Input: [509 377 796 855 244 601]
Output: 377

Input:
[[164  16   2  13  82]
 [ 68   9 173  65 204]]
Output: 68

Input: [6568 5702 1326 5568 6423 7033 9363]
Output: 1326

Input: [918 576 299 241 608 268 617]
Output: 299

Input:
[[937 854 572  33]
 [277 474 194  13]]
Output: 33

Input:
[[211 166 129  29]
 [203 155 135  36]]
Output: 29

Input: [982 626 375 784 118]
Output: 982
---
[-75.1   5.6 -26.8  -6.2] → -6.2
[  1.3  -7.3  12.7  64.8 -42.6  11.5] → 11.5
[ 54.7 -60.6  51.2 -38.6  60.0  25.6  45.8] → 45.8
[-73.9 -61.4   4.8 -12.8] → -12.8
[ 62.4 -37.2  12.7 -36.0  57.0] → 57.0
[ -3.7  16.8 -54.7 -45.9  11.8  20.1] → 20.1
[  7.4 -42.0 -22.2 -63.6  66.4] → 66.4
[ 20.7 -23.5  50.9 -54.7 -21.1  -2.0 -17.6] → -17.6
[-39.5  15.9 -35.6 -49.2 -47.6 -61.5] → -61.5
---
array([   6.314,   17.525,  118.603,  155.153, -134.310,   41.746]) yields 118.603

array([-0.092,  0.127, -0.049, -0.107, -0.044]) yields 0.127

array([-0.55,  1.11, -0.68, -0.91, -0.11, -1.76]) yields -0.68

array([ 1.26,  0.32,  0.43, -1.55]) yields 1.26

array([-0.338, -1.295,  1.032,  0.257, -1.561, -1.137, -1.200]) yields 0.257

array([[-0.05,  0.05,  0.03,  0.09,  0.06,  0.07,  0.20],
       [-0.18, -0.02,  0.01, -0.12,  0.06, -0.05,  0.16]]) yields -0.12
---
[[-6.3, 35.9, 44.3, -61.2, -47.9, 45.1], [-15.6, -40.8, 44.3, -33.3, -43.4, -51.9], [-28.7, 0.6, 52.9, -29.9, -30.3, 7.3]] out -15.6
[[44.1, 9.7, -56.4, -1.3, -33.2], [-1.6, 4.5, 15.3, 6.6, 7.5]] out -1.6
[[-33.6, -10.3, 19.2, 1.3, 44.1, -23.8], [24.5, 9.6, 4.9, -54.3, 1.6, 19.9], [26.5, 11.6, 3.9, -53.6, -0.1, 20.2]] out 24.5
[[-3.8, 32.3, -19.4, -29.3, -25.7, 37.0, -19.2], [-24.3, 11.6, 4.9, -12.7, -18.6, 60.5, -70.7]] out -24.3
[[26.5, 13.2, 73.2, -16.6], [-49.8, 41.0, -30.3, 21.6]] out -49.8
[[19.0, -14.6, 25.5, -9.6, -76.3, 41.3, -32.9], [41.0, -14.4, 9.5, -11.8, -45.5, 31.4, -13.4], [25.5, -31.7, 3.2, 5.2, 5.9, 23.8, 4.4]] out 41.0
[[-35.0, 45.4, 35.5, 70.1, -24.1], [-47.8, 13.4, 36.6, -33.9, 26.0], [-60.3, -24.7, -8.9, 40.7, 26.6]] out -47.8
[[35.4, 8.1, 7.6, 43.0, -42.2], [29.4, 11.7, 7.4, 41.0, -57.5]] out 29.4
[[-31.7, 23.3, 24.7, -62.4, 32.2, -8.5, 46.0], [-49.9, 53.4, 25.2, -45.9, 52.9, 55.5, 5.1], [40.5, 36.5, 45.5, 42.4, 24.9, -22.2, -43.4]] out -49.9
---
array([[489, 376, 366, 618],
       [425, 282, 224, 514],
       [905, 670, 405, 631]]) Out: 489

array([[124, 166, 128, 212,  36,  48],
       [170, 201,  80, 149,  83, 180],
       [162, 152,  78, 170,  45, 168]]) Out: 124

array([[ 14,  10,   5,   5],
       [ -3,  29,  47,  22],
       [-48, -11, -10,  -3]]) Out: 14

array([[  39, -559,  -31, -783,  743, -864],
       [ 362, -466,  -66, -737,  561, -877],
       [ 907, -223,  388, -291,  581, -213]]) Out: 39

array([[ 2, 36, 15, 80],
       [32, 39,  8, 54],
       [34, 39, 33, 43]]) Out: 2

array([[104, 130,  69, 100, 122,  59],
       [115,  78, 105,  45, 152, 116],
       [ 98, 184, 132,  85, 119, 199]]) Out: 104

array([[592, 670, 513, 532, 419, 812],
       [249, 379, 430, 427, 417, 313],
       [  3, 239, 270, 536, 153, 333]]) Out: 592

array([[ 93,  67, 118, 112, 175,  68],
       [112,  77, 145, 194,  76, 125],
       [188, 154, 115, 127,  50, 165]]) Out: 93

array([[  5,  37, -25,   8,  26,  25,  13],
       [  5,   9,  18,   7,  10,   9,  10],
       [  7,  26, -19,  11,  17,  20,  10]]) Out: 5
---
array([111,  30, 198,  67,  54, 110]) yields 67
array([62, 21, 34, 10, 45, 36, 89]) yields 45
array([9234, 2676, 7911, 8529, 6130, 6506]) yields 8529
array([ 23, 229,  87, 239]) yields 229
array([ 43, -27,  41,  40]) yields -27
array([838, 467, 124, 295, 370,   6]) yields 295
array([-45,  45,  33,   7, -44,  26,  15]) yields -44
array([ 294, -213,  159,  866,  -42, -858]) yields 866
---
Q:
[[-26.2  33.8  -8.5 -49.5  50.8   2.5]
 [ 76.4 -32.8  -3.8 -27.3  40.0  27.9]
 [-66.8  64.9 -48.3 -73.0  17.1 -21.6]]
A: -8.5

Q:
[[ 47.4  19.2  37.5   2.1   1.7   9.8 -14.0]
 [ 46.4 -33.8  59.4  40.3  32.4  38.3  -1.6]
 [-30.0   8.3  46.7  39.7  11.1  -6.9 -16.8]]
A: 37.5

Q:
[[ 36.7  11.6  -7.2 -40.8]
 [-69.0  35.3 -10.0  32.0]
 [-19.5 -15.7  24.9  18.6]]
A: -7.2

Q:
[[-36.7 -11.6  27.6  -2.8 -27.9  40.6]
 [-42.4 -48.8  47.8 -32.2 -48.5  17.8]
 [ 17.1 -51.5  28.7  25.7 -10.3  55.5]]
A: 27.6

Q:
[[-20.5  -6.1  21.1   0.3  11.7]
 [-26.3  41.3 -26.9 -36.1  17.2]
 [ 49.3 -66.9  42.9  67.3   3.3]]
A: 21.1

Q:
[[ -8.5   7.4   8.4   9.2   2.7 -57.4]
 [  6.5 -13.9   7.8  21.8  10.1  -4.8]
 [-28.0  39.8  -0.7  23.4 -15.9   6.9]]
A: 8.4

Q:
[[-39.7  45.6   3.9  34.2  -1.6 -39.6  61.0]
 [-35.3   8.1 -70.4  17.8  42.0  -8.8  31.4]
 [-27.6 -47.5  10.0 -44.7  -8.3  66.0 -48.6]]
A: 3.9

Q:
[[ 32.2 -45.8  33.8 -45.8  14.7]
 [-15.6  32.8 -41.7  11.4  -0.9]
 [-19.8 -50.2  54.3 -22.1  35.5]]
A: 33.8
